Each path below is one point turned by a fixed rotation once a step. After each direction that follows a path, write how fast that rotation turns it, in degrees per step (0 if it stays still).
Each turn is a multiple of 5 degrees from 10 to 175, or 0.
Each row of a path follows its step; steps can be skipped.
Rotation 1:
step 0: .15  -.15  .03  .07  .10  .16  -.10  .04  .08  .08  -.05  -.03  -.22  .01  .13  .08  -.27  -.17  -.09  -.06  -.15  .13  -.03  .16  -.01  -.31  .14  -.08  .04  .10  .22  .03  .10  .20  .18  .02  -.11  -.01  -.01  -.04  .02  .06  .14  -.13  -.07  .13  -.04  .07  -.10  -.18  .05  -.03  .06  .16  .00  -.07  .04  .24  -.03  -.26  -.10  -.05  -.02  -.15  -.13  -.15  .09  .07  -.17  .04  .20  -.01  .05  -.02  .05  .26  -.21  .22  .12  -.19
step 6: -.07  -.18  .10  .02  -.06  .02  -.17  -.03  -.01  .05  .14  .04  -.13  .09  -.03  .16  -.12  -.10  -.06  -.02  .26  .00  -.19  -.02  -.16  .12  -.03  -.04  .09  -.04  .05  .17  -.24  -.18  -.06  -.08  -.01  -.03  .07  -.27  .20  -.14  -.06  -.13  .10  .11  .08  -.26  -.15  -.04  -.08  -.12  -.03  .25  .13  .09  -.10  .01  .17  .04  .12  .30  .11  -.26  -.10  .06  -.12  -.03  -.08  .21  .15  -.23  -.05  -.03  .11  -.12  -.07  .14  .16  -.01
step 9: .29  .02  .07  .08  .00  -.05  .01  .08  -.09  .09  .05  .20  .11  .01  -.11  .02  .14  -.10  .12  -.21  .07  -.02  .01  -.12  .14  -.09  .18  .03  .24  -.10  .18  .14  .02  -.01  .12  -.16  .01  -.02  -.12  .00  -.09  .00  -.15  -.11  -.31  -.17  -.01  .04  .04  -.14  -.01  -.20  .10  .10  .21  .04  -.03  .19  -.18  -.16  -.18  .15  .36  -.17  -.21  .09  -.12  .10  -.09  .08  .00  .05  .11  -.03  .05  .13  .03  .17  .10  -.09
step 10: .10  -.08  .15  .01  .14  .10  .07  -.07  .03  .10  .00  -.02  -.11  -.02  -.17  .02  -.19  .06  .15  .05  .01  -.08  .12  -.03  -.27  -.11  .00  -.18  -.14  -.12  -.04  -.11  -.12  .03  .24  -.33  .02  -.14  .06  .07  .15  .01  -.21  .03  -.28  .21  -.19  -.06  .03  .06  -.03  .02  -.05  .14  .08  -.17  -.02  -.11  .01  .07  -.17  .07  .11  .00  -.09  -.11  .14  .18  .14  -.13  -.44  .07  .02  .01  .14  -.04  -.04  .05  -.10  .04
step 17: .06  .03  -.02  .30  -.04  .12  -.07  -.09  -.22  .10  .11  .05  .07  -.19  .03  .12  .16  .01  .00  -.23  -.16  -.02  .09  -.07  .02  -.08  -.16  -.08  -.09  -.08  -.10  -.05  .04  -.04  .05  .05  -.16  .32  .05  -.09  .06  -.05  -.09  .05  -.04  -.04  -.01  .01  -.13  -.02  .12  .08  .01  -.05  .09  -.16  .00  .10  .16  -.04  -.25  .21  .15  -.18  .19  -.04  .05  .27  -.05  .17  .23  -.04  -.27  -.31  -.09  -.06  .09  -.18  -.06  .08
step 19: .11  -.04  -.01  .23  .28  .10  .18  -.07  -.04  -.05  -.22  .19  -.01  -.01  .08  .00  -.19  -.11  .05  .08  .09  .14  .14  .15  -.03  .09  -.03  -.07  -.03  .08  -.06  -.02  .01  .14  .06  -.26  .02  .21  .06  -.01  .14  -.01  .09  -.06  .07  -.02  .20  .32  .18  -.17  -.04  -.02  .05  -.17  -.09  -.02  .02  -.18  -.28  -.06  -.19  .07  -.10  .02  -.01  .05  .01  .18  .05  .03  -.33  .21  .02  -.02  .14  .02  -.13  .00  -.01  .20
step 23: .04  .00  -.21  -.09  .05  -.26  .09  .19  -.23  .18  -.19  .13  -.05  -.14  .25  -.05  .13  .19  .02  -.09  .27  -.03  -.18  -.07  .05  .06  .08  -.08  .03  .11  -.09  -.06  -.08  .12  -.16  .08  .06  .11  .15  -.22  .22  -.09  .08  -.18  .00  .23  .12  -.06  .11  .14  -.02  .10  .02  -.25  .14  .08  .06  .04  .05  .00  .06  .04  .00  .18  .16  .01  .04  -.07  .14  .03  .10  .01  .10  -.20  -.14  -.03  .17  -.23  .11  -.06
Speeds:
.03  -.01  -.04  .01  .01  -.01  -.01  -.02  -.05  .03  -.01  .01  -.01  .02  .02  -.04  .01  .00  .00  .00  .00  .02  -.04  .02  -.04  .03  .00  .02  -.05  .00  -.04  -.03  .00  .06  .03  .01  .01  .00  .06  .00  -.03  .01  -.02  .05  -.02  .00  -.05  .04  -.04  .02  .02  .01  -.02  .00  .04  .00  -.02  .01  .01  .04  .03  .05  .01  .00  .02  .02  .03  -.03  -.05  -.01  -.02  -.01  -.03  .01  -.03  .04  -.05  .01  .02  -.04 -> 110
-.01  .02  .00  -.01  .04  .01  .03  .01  .04  .06  .01  -.03  .00  -.01  -.01  -.01  -.03  .04  .00  .04  -.02  .00  .01  -.03  -.01  -.02  .05  -.03  .01  -.01  -.02  -.04  .03  .02  .00  .01  .00  -.04  .02  -.01  .01  -.02  .00  -.02  .02  -.04  .02  .02  -.01  -.01  .04  -.03  .02  -.02  .01  .02  -.02  -.02  -.07  -.01  .00  .03  .01  -.08  -.03  .00  .00  .00  -.04  -.03  -.03  .02  .00  .05  -.01  -.02  .07  -.01  .03  -.03 -> 70
.01  .00  -.04  -.01  .00  -.02  .04  .02  -.04  -.03  .01  -.05  -.01  .02  -.01  -.03  -.03  .03  .00  -.02  -.03  .00  .01  -.02  .00  -.02  -.05  .01  -.05  .00  -.04  -.01  .03  .03  .03  -.04  -.02  .05  -.01  .02  -.01  .00  .03  -.07  .02  -.02  .02  -.04  -.01  .06  -.02  -.03  .01  -.01  .03  .00  .00  -.02  .01  .00  .03  .00  .03  .01  -.03  -.03  .02  .00  .01  .02  .01  .01  -.01  .01  -.06  .01  .00  -.05  -.02  .07 -> 120
.00  .03  -.02  -.02  .00  -.01  .02  .01  .02  .02  -.01  .03  .01  .02  .01  -.02  -.02  -.01  .03  .03  -.02  -.01  .04  -.06  -.01  .02  -.02  -.03  -.03  -.01  .01  .02  .03  -.03  .03  -.02  .03  -.01  -.06  .04  .00  -.06  .02  .02  -.02  .03  -.05  -.03  .02  .00  .03  -.04  -.01  .03  .03  .02  .02  -.01  .01  -.04  .03  .03  -.03  .05  .04  .05  .00  -.03  .04  -.06  -.02  .00  .00  -.02  .00  -.01  -.02  -.04  -.02  -.03 -> 130
.04  .04  .03  .04  .01  .02  .01  -.03  -.04  .03  -.01  -.01  .03  .01  .01  .04  -.05  .02  .03  -.01  .04  -.03  .03  -.04  .02  .00  .00  -.01  .02  -.01  -.01  .06  .00  .01  .00  .01  -.01  -.03  -.01  .04  -.03  .05  .00  -.03  .01  .01  .01  .02  -.02  .04  -.06  -.02  .00  .05  -.03  .03  -.03  -.01  -.03  .01  .00  -.03  .00  -.04  .02  -.03  .03  -.01  .05  -.04  -.04  -.01  .02  .01  -.02  .06  -.04  .02  .03  -.02 -> 70
.02  .01  .02  .00  .00  -.01  -.05  .06  -.02  -.03  .00  -.03  -.01  .00  -.05  .01  .00  -.04  -.06  -.07  -.02  -.02  -.02  -.02  .02  .02  .07  .01  .01  .05  -.01  .05  .01  .01  .02  .00  -.04  -.01  .01  .01  .02  -.02  .03  .00  .00  .01  -.01  -.02  -.03  .00  .02  -.02  -.02  .01  .02  .00  .03  -.01  -.04  -.05  .02  .03  .04  -.02  .03  .00  .00  -.03  .03  .04  .02  -.01  .00  .05  .00  -.04  -.04  .01  .01  -.04 -> 120
.02  -.05  -.03  .02  .01  -.01  .00  -.01  .01  .03  -.03  -.06  .02  .01  -.01  .03  .01  .03  -.02  .01  .00  .00  -.04  -.03  -.01  .05  -.05  .03  -.02  .04  .02  .00  -.04  -.05  -.07  .03  -.01  -.03  .02  .02  -.01  -.01  .01  -.05  .07  .04  .01  .00  .02  .01  .04  -.02  -.04  .00  .04  .01  -.01  .02  -.03  .03  .01  .00  .04  .05  .00  .03  .01  .00  .00  -.03  .02  -.03  .00  .00  -.02  .00  .03  .02  -.03  -.03 -> 40
.06  -.04  .00  -.03  -.03  .01  -.06  .00  .01  .03  -.01  .06  .03  .01  .00  .00  -.03  .03  -.01  -.02  .01  -.03  .04  -.03  .03  .01  -.03  .00  .00  -.01  -.01  .01  .02  .02  .03  .03  -.06  -.01  .02  -.04  -.02  .01  .01  .01  -.03  .00  .03  .02  -.01  .01  .01  .03  -.04  -.01  -.01  .01  -.01  .02  .00  -.01  .02  .04  -.04  .03  -.02  -.06  -.02  -.02  .01  .00  .03  -.03  -.03  .01  .01  .00  .08  -.05  -.02  -.01 -> 120
Rotation 2:
step 0: -.15  .15  .09  -.19  -.18  -.13  .04  -.01  .09  -.02  .11  -.02  -.07  .03  -.02  .00  -.11  -.02  .24  .00  -.10  -.13  -.04  .07  .04  .18  -.06  .02  -.08  -.07  .15  -.02  .04  .08  -.10  -.05  -.02  .12  -.05  -.05  .00  .03  -.08  -.06  .14  -.05  .07  .04  -.14  -.04  .02  .25  -.24  -.03  -.12  .35  -.11  -.11  -.12  -.18  -.04  .08  .08  .16  -.07  -.01  .08  .02  .04  .06  .22  -.08  .08  .06  -.14  .28  .09  .11  -.30  -.11
step 1: -.08  .01  -.03  .00  -.14  .10  .16  .06  -.05  -.11  .22  .12  -.11  .07  .03  .08  -.03  -.08  .05  -.06  -.02  -.01  .09  .07  .07  .25  -.03  -.07  .00  -.04  .20  .25  -.08  .03  .11  .00  -.12  .08  .06  .09  -.02  -.11  -.17  -.08  .10  -.12  .21  .01  -.19  -.14  .08  .12  .04  .10  .07  .20  -.06  -.01  -.15  -.08  -.02  .26  .03  .10  -.09  -.06  -.13  .01  .08  .13  .34  -.09  -.23  .01  -.02  .24  .06  .03  .19  -.08
step 2: -.05  .04  .14  -.14  -.13  .16  .19  .02  .11  -.11  .07  .06  -.09  .04  -.15  .18  -.16  -.06  -.01  -.12  -.17  .05  -.18  .11  -.04  .27  .10  -.06  .07  -.07  .16  .01  -.10  -.02  -.07  -.09  .04  -.06  .06  -.01  -.01  .22  -.13  .01  -.08  .07  .16  -.18  -.19  .00  .02  .03  .10  .09  -.06  .07  -.19  -.15  .04  -.09  -.19  -.01  -.19  .06  .15  .03  -.03  .08  .24  -.01  .23  .00  -.23  .13  .10  .00  .19  -.10  .13  -.01
step 7: .00  .17  .32  -.10  .00  .04  .08  .05  .05  -.08  .11  .09  -.32  .30  .04  .08  -.15  .01  .06  -.04  .11  -.15  .14  .12  -.09  -.01  .00  .17  -.09  -.01  -.03  .02  .08  -.24  .13  -.06  .00  .15  .01  .13  -.09  .19  -.09  -.21  .27  .04  .13  -.13  -.13  -.13  .10  .18  .14  -.02  -.05  .05  .15  .00  .05  .00  .10  .11  .01  -.13  .14  -.11  -.06  .11  .00  .07  .03  .04  -.16  .03  .07  -.06  .02  -.03  -.05  -.06
step 10: -.16  .12  .16  -.21  .03  -.11  .10  .00  -.08  .00  .16  -.09  -.17  -.01  -.21  .01  -.27  -.04  .02  .15  -.05  .00  .05  .23  .15  .09  .02  -.01  .09  -.05  .08  .06  .08  -.04  .07  -.10  .03  .02  .10  .13  .09  -.07  -.04  .12  .12  -.36  .03  -.16  .06  .08  -.03  .06  -.06  .04  .20  .10  -.12  .05  -.15  -.02  .10  -.01  -.02  -.14  -.08  .15  .16  .07  .06  .06  .18  -.21  -.12  .17  -.21  .15  -.08  -.03  -.03  -.01
step 20: -.17  .06  .05  -.17  -.08  -.03  .13  .13  -.11  .04  .01  .06  -.11  .13  -.05  .34  -.19  -.02  -.05  .18  .01  .01  -.06  .22  .04  .07  .14  .03  -.17  .05  .08  .24  .19  .08  .04  -.19  .16  -.01  -.10  .04  .13  .05  -.22  -.05  .13  -.04  .16  -.06  -.03  -.07  .13  -.16  .05  .00  .02  -.06  -.02  -.07  -.02  .09  .10  .09  -.13  .14  .02  .09  -.07  -.12  .05  .07  .24  .09  -.07  -.06  -.04  .30  -.03  -.03  -.11  -.12
step 21: -.24  .17  .17  -.18  -.12  -.06  .27  .01  .10  .04  .06  .04  -.08  .02  -.27  .32  -.14  -.17  .04  .02  -.22  .10  -.07  .04  -.12  .14  -.12  .12  -.07  -.08  .09  -.05  .18  -.04  -.10  .03  -.01  -.12  -.04  -.07  .07  -.03  .04  -.09  .21  -.04  -.04  .01  -.19  -.19  .09  .17  -.09  -.02  .07  .00  -.10  -.01  -.06  -.01  .04  .12  .04  .02  .11  .15  .05  .06  -.04  .01  .09  .19  -.11  .08  -.01  .21  .04  -.18  -.12  .00
Speeds:
.01  -.01  -.02  .00  .05  -.02  .02  .02  .02  -.03  .00  .00  .03  -.02  .02  -.02  -.04  .02  -.03  -.01  -.02  -.02  -.03  .01  .01  .03  -.01  .01  -.03  -.02  .02  -.01  .05  .04  .02  -.03  .03  -.01  .00  .00  .00  .01  -.03  .03  -.06  -.01  -.01  .06  -.01  -.06  .01  .02  .00  .01  .01  -.02  -.05  .04  .01  -.01  .04  .01  .02  -.02  -.03  .06  -.01  -.04  .05  -.04  .05  .04  -.03  .04  .00  -.01  .02  -.01  .02  -.01 -> 40
.03  .03  -.04  .01  -.02  -.05  .00  -.04  .01  -.01  .03  -.01  -.01  .01  .00  .01  .04  -.01  .02  .04  .00  -.01  -.03  .04  .00  .01  .03  -.01  .02  .02  -.04  -.06  .00  .00  -.01  .00  .06  .04  .05  -.01  .00  -.05  -.03  .00  -.05  .01  .04  .02  -.07  .00  .00  -.03  -.04  .00  .00  .04  .00  -.03  .00  .03  -.03  -.01  .00  -.06  .04  .00  .03  -.01  .01  .00  -.01  .04  .01  -.01  -.01  .00  -.02  .01  .01  -.04 -> 130
.00  .02  -.06  -.02  -.01  .02  .00  -.02  -.03  .04  .04  -.05  -.01  -.01  -.03  .00  .00  -.06  -.01  -.04  -.03  .02  .01  .04  .00  .06  .01  .03  .02  -.01  .03  .04  .03  .03  .05  -.02  .00  .00  -.01  -.04  -.02  .02  -.03  .01  .02  .00  .01  -.03  .01  -.02  -.02  .00  .02  .00  .01  .03  .02  -.01  -.03  -.02  -.02  -.01  .04  -.01  .00  .03  -.05  -.05  .00  .02  -.04  .01  .00  .00  -.02  .00  -.03  -.01  -.08  .02 -> 35
.00  -.01  -.04  -.02  .00  -.04  .03  .02  .02  .01  -.03  .04  .02  -.02  .01  .07  .00  .02  .00  -.04  .01  .04  .04  -.05  -.03  .01  .00  .02  .00  -.02  .01  -.05  .05  .02  -.02  .01  .01  .05  .03  .00  -.01  .04  .00  -.01  .03  .06  -.02  .03  .00  -.01  .01  .01  .02  .01  .00  -.03  .02  .02  -.03  .01  -.01  .02  -.04  -.06  .05  -.02  .00  .02  -.02  .01  .01  -.01  .07  .01  -.01  -.03  .02  -.02  -.05  .02 -> 80
-.01  .00  -.02  .00  -.04  .03  .04  .03  .00  .04  .03  -.02  .03  .01  .04  -.01  .02  .01  .02  .06  .01  -.01  .01  .04  .00  -.03  .00  .00  -.01  -.02  -.01  .01  .00  .04  -.02  -.04  -.01  .01  .01  -.03  .03  .03  .04  .03  .00  .02  .02  -.02  -.02  -.01  .02  -.05  .06  -.04  .02  -.03  -.05  -.05  -.01  -.03  .02  -.05  -.02  .01  .01  .01  .02  .00  .04  .01  .02  .01  .00  -.03  .02  -.04  .06  .00  -.02  .03 -> 120
.00  .00  .02  .04  .00  .00  .00  -.04  .05  -.02  .01  .01  .00  -.03  .00  -.04  .04  -.01  .02  -.02  -.04  -.03  .06  .00  -.02  .00  .00  -.04  -.03  -.03  .01  .00  .00  .00  -.03  -.01  -.04  .02  .02  -.04  -.05  .02  .00  .06  .05  .00  -.02  -.01  -.04  -.01  .03  -.02  .00  .02  .00  .03  .03  .02  -.04  -.03  .02  .05  .04  -.04  -.03  -.01  .03  .03  .03  -.03  .01  -.02  -.02  -.05  .00  .01  -.01  .04  -.02  -.04 -> 65
